nov: [ 86.9  13.1 -61.0  13.1  34.0  32.1 -47.4 -46.5 -14.9  21.3  -7.6 -65.8
 -63.0  10.7   4.7 -47.4  57.2  13.1  19.2 -14.2  -2.6  -6.3]
gav: [ 13.1  13.1   0.1   4.7  13.1   4.7   3.4 -46.5 -14.9   4.7  -7.6   4.7
 -63.0  10.7   4.7 -47.4  57.2  13.1  19.2 -14.2  -2.6  13.1]
bele: [ 86.9  13.1 -61.0 -86.2  34.0  32.1   3.4 -46.5 -14.9  21.3  -7.6 -65.8
 -63.0  10.7   4.7 -47.4  57.2  13.1  19.2 -14.2  -2.6  -6.3]
Bika: [ 86.9  13.1 -61.0 -33.6  34.0  32.1   3.4 -46.5 -14.9  21.3  -7.6 -65.8
 -63.0  10.7  18.3 -47.5  57.2  13.0  19.2 -14.2  -2.6  -6.3]
count nov: [-47.4] => 2
count gav: [13.1] => 5
[ 86.9  13.1 -61.0 -33.6  34.0  32.1   3.4 -46.5 -14.9  21.3  -7.6 -65.8
 -63.0  10.7  18.3 -47.5  57.2  13.0  19.2 -14.2  -2.6  -6.3] => Bika

bele: [-15.8   2.6  -6.7   5.5   7.7 -12.6  -8.7 -38.9  -1.5 -91.8 -17.6  31.6]
gav: [ -3.2 -31.1  31.3  32.4  -5.4   5.1 -14.0  -1.1  18.2 -28.1 -31.6   1.4]
nov: [-15.8   2.6  -6.7   5.5   0.9 -12.6  -8.7 -38.9  -1.5 -91.8 -17.6  31.6]
present: [-1.1 18.2] => yes
nov? => [-15.8   2.6  -6.7   5.5   0.9 -12.6  -8.7 -38.9  -1.5 -91.8 -17.6  31.6]
bele? => [-15.8   2.6  -6.7   5.5   7.7 -12.6  -8.7 -38.9  -1.5 -91.8 -17.6  31.6]

nov: [-23.5  22.8 -19.8 -10.0]
lelak: [-28.2  47.5 -16.9  47.6]
gav: [ 18.5   5.5 -53.4 -77.4]
Fogo: [ 10.7   8.4 -53.9 -55.5]
lozot: [11.2 -7.2 19.4 18.3]
Bika: [-18.3  -3.6 -26.7 -63.5]
Ridov: [ 41.4 -10.3  41.4  41.4]
Vepan: [ 15.8 -16.6  13.5 -11.1]
kezad: [ -1.9  22.6 -72.8  21.7]
Mufop: [ 14.1 -22.5 -27.0  21.7]
bele: [47.6 26.5 47.6 47.6]
lozot? => [11.2 -7.2 19.4 18.3]
present: [  8.4 -53.9 -55.5] => yes
[ 10.7   8.4 -53.9 -55.5] => Fogo
count bele: [47.6] => 3
count Ridov: [41.4] => 3

gav: [-35.3  21.8 -17.1   8.8   9.9  -2.7  -0.3 -46.1  15.9 -17.3   4.8  36.4]
lozot: [-35.3  21.8 -17.1   8.8   9.9  -2.7  -0.3 -47.2 -12.9 -12.3 -22.8  17.5]
Ridov: [ 38.3 -32.9  40.5 -35.3 -44.1  -5.4  38.2  91.8  -5.4   1.4  -5.4  49.0]
Fogo: [ 13.9 -32.9  40.5 -35.3 -44.1  -5.4  38.2  91.8  -9.3   1.4  46.3  49.0]
present: [ 1.4 46.2] => no
gav? => [-35.3  21.8 -17.1   8.8   9.9  -2.7  -0.3 -46.1  15.9 -17.3   4.8  36.4]
present: [ 17.5 -22.8 -12.3] => no
[ 13.9 -32.9  40.5 -35.3 -44.1  -5.4  38.2  91.8  -9.3   1.4  46.3  49.0] => Fogo
count Ridov: [38.1] => 0

bele: [ 22.6   3.9 -20.5 -40.5   5.1 -20.6 -12.3   2.1  31.6 -14.5 -40.8  -3.6
  21.9  11.7  -9.5 -22.3  15.3  16.7 -48.0   1.7   8.0  36.9]
nov: [-23.7  -7.8  -2.1 -12.0   5.3   0.9   4.1   8.9 -34.9  -4.3 -16.9  -6.1
   3.0  -9.6   2.6   0.2  14.2   1.3 -15.3  -9.5  -9.3 -34.9]
Mufop: [-24.1  -2.4  27.7  14.9  -6.6  10.5  14.4  13.7 -28.7  22.9  24.2   3.7
 -12.0  -7.4 -12.5  10.0   1.2 -16.0  23.1  24.9 -15.2 -13.1]
Fogo: [ -8.3 -34.1   4.9   4.9 -26.6 -14.3 -29.3 -20.0  -6.7  -8.5  -3.6 -21.0
   2.4   4.2  -4.0 -11.9 -20.2 -23.0   8.6 -26.7   1.9  -5.8]
gav: [ 40.6 -10.0   6.3  22.8  19.6  -4.5 -12.4  -5.3  52.9  -0.8  -1.9  -9.9
   6.1  27.7 -20.9  -8.0 -10.5   4.7  22.2 -21.5  21.8  28.9]
kezad: [-24.1  -2.4  27.7  14.9  -6.6  10.5  14.4  13.7 -28.7  22.9  24.2  10.6
 -12.0  -7.4 -12.5  10.0   1.2 -16.0  23.1  24.9 -15.2 -13.1]
Ridov: [  9.9  12.9 -26.8 -15.8 -37.8  40.8  39.6  19.1  -3.4  15.9 -18.8 -11.2
 -69.3  14.5 -22.8  16.1  21.4 -31.7 -38.3  21.3   7.0   5.5]
[ 40.6 -10.0   6.3  22.8  19.6  -4.5 -12.4  -5.3  52.9  -0.8  -1.9  -9.9
   6.1  27.7 -20.9  -8.0 -10.5   4.7  22.2 -21.5  21.8  28.9] => gav
Fogo? => [ -8.3 -34.1   4.9   4.9 -26.6 -14.3 -29.3 -20.0  -6.7  -8.5  -3.6 -21.0
   2.4   4.2  -4.0 -11.9 -20.2 -23.0   8.6 -26.7   1.9  -5.8]

